Look-ups in named tables: a row name and a column name give one cell, copied from the table.

Budi
        Ret  Dizamu
Sodal   151      81
Nel     157      57
Desibo  215     192
Zol      98     212
Feve     80     171
Pezik    99     210

Zol, Dizamu -> 212
Zol, Ret -> 98
Desibo, Dizamu -> 192
Nel, Dizamu -> 57
Pezik, Dizamu -> 210
Pezik, Ret -> 99
Sodal, Dizamu -> 81
Feve, Dizamu -> 171
Sodal, Ret -> 151
Nel, Ret -> 157
Feve, Ret -> 80
Desibo, Ret -> 215

Sog:
|  | Dezovis | Besim | Pib | Perim | Mul | Muk | Modiduv | Nikas | Duvotil |
|---|---|---|---|---|---|---|---|---|---|
| Vevup | 102 | 117 | 185 | 166 | 109 | 101 | 82 | 101 | 103 |
| Filon | 153 | 195 | 129 | 103 | 102 | 102 | 49 | 101 | 106 |
| Ruz | 110 | 167 | 186 | 118 | 102 | 101 | 119 | 100 | 101 |
| Konori | 101 | 104 | 100 | 102 | 107 | 161 | 121 | 190 | 122 |
| Nit | 170 | 111 | 102 | 102 | 101 | 104 | 140 | 117 | 184 |
| Ril | 102 | 101 | 112 | 176 | 180 | 115 | 118 | 103 | 102 |
| Tal | 163 | 109 | 101 | 102 | 103 | 102 | 67 | 121 | 186 |
| Dit | 102 | 103 | 111 | 170 | 184 | 117 | 151 | 100 | 101 |
| Pozem | 105 | 101 | 103 | 101 | 103 | 136 | 93 | 196 | 144 |

What is the Nikas of Vevup in Sog? 101
What is the Duvotil of Pozem in Sog? 144
What is the Besim of Ruz in Sog? 167
What is the Duvotil of Vevup in Sog? 103
What is the Modiduv of Dit in Sog? 151
What is the Perim of Vevup in Sog? 166
What is the Perim of Tal in Sog? 102
What is the Perim of Nit in Sog? 102
What is the Duvotil of Dit in Sog? 101
What is the Modiduv of Pozem in Sog? 93
What is the Perim of Konori in Sog? 102
What is the Pib of Konori in Sog? 100
What is the Modiduv of Ril in Sog? 118

Pob:
	Tof	Bul	Ritugeb	Mos	Kape
Kivemov	7	7	46	18	67
Nuz	63	20	2	40	79
Geli	33	6	19	25	80
Lutup	2	11	55	18	59
Zemubur	23	4	27	21	77
Vot	53	14	6	35	81
Vin	43	9	12	29	82
Vev	14	5	36	19	73

Tof of Zemubur: 23
Mos of Zemubur: 21
Kape of Kivemov: 67
Ritugeb of Zemubur: 27
Kape of Vev: 73
Bul of Vev: 5
Kape of Zemubur: 77
Mos of Lutup: 18
Ritugeb of Vev: 36
Ritugeb of Geli: 19
Kape of Vot: 81
Tof of Vev: 14
Bul of Lutup: 11
Kape of Vin: 82
Kape of Geli: 80
Tof of Lutup: 2
Ritugeb of Lutup: 55

Rited.tsv
	Nogof	Pob	Pif	Sir	Laguve	Dupot
Gefup	39	194	59	113	196	37
Sibonuv	181	65	128	76	89	182
Betepi	200	45	184	144	31	140
Pusavu	201	45	181	147	29	103
Vuk	198	45	185	138	33	115
Ruz	94	142	162	150	117	76
Sor	167	82	79	45	101	195
Megovut	86	140	182	174	137	63
Zogol	140	96	186	161	83	72
Kagof	177	66	166	79	72	179
Bobob	69	166	134	170	146	63
Dut	67	167	57	69	195	127
Susugov	180	64	129	90	82	189
Lezizo	87	164	65	107	178	127

Pusavu, Laguve: 29
Zogol, Pif: 186
Sor, Pob: 82
Sibonuv, Nogof: 181
Sibonuv, Dupot: 182
Sor, Nogof: 167
Ruz, Sir: 150
Megovut, Laguve: 137
Vuk, Dupot: 115
Lezizo, Sir: 107
Zogol, Nogof: 140
Pusavu, Dupot: 103
Kagof, Pif: 166

Rus
          Ked  Nofezi  Gukofa  Risid  Zarosi  Lelupor  Sodog   Daf   Zuv  Fepurav
Pim       0.1    -0.1     0.7   -4.5     0.4     -0.3    0.5   0.1   0.9     -2.1
Sud      -2.0    -2.7    -0.8   -4.3    -0.4     -2.5    0.1  -2.9  -3.1      0.0
Runufev  -1.4    -1.9    -0.6   -3.2    -0.2     -1.8    0.0  -1.9  -0.9     -0.2
Mobir    -3.4    -4.2    -1.7   -3.2     0.0     -3.8    0.4  -4.5  -2.6      2.4
Viror    -1.3    -0.2    -3.6    7.8    -4.2     -0.6   -5.0  -0.2   0.5     -1.3
Sopi      0.0    -0.4     0.2   -4.2    -0.7     -0.6   -0.3  -0.3  -1.7     -2.6
Mapeme   -3.2    -3.7    -1.9   -4.7    -0.6     -3.0   -0.2  -4.0  -4.9      0.1
Vemure   -2.1    -2.4    -0.5   -3.7     0.9     -2.1    1.0  -2.4   0.7      1.1
Keb      -1.6    -2.3    -0.7   -2.6    -0.2     -2.4    0.1  -2.5  -0.9      0.8
Kololum  -2.4    -2.9    -1.3   -4.5    -0.5     -2.5   -0.1  -3.1  -3.6     -0.3

Mobir, Daf: -4.5
Mapeme, Zuv: -4.9
Keb, Gukofa: -0.7
Keb, Fepurav: 0.8
Mapeme, Zarosi: -0.6
Viror, Lelupor: -0.6
Viror, Zuv: 0.5
Kololum, Sodog: -0.1
Vemure, Nofezi: -2.4
Row with the largest Gukofa: Pim

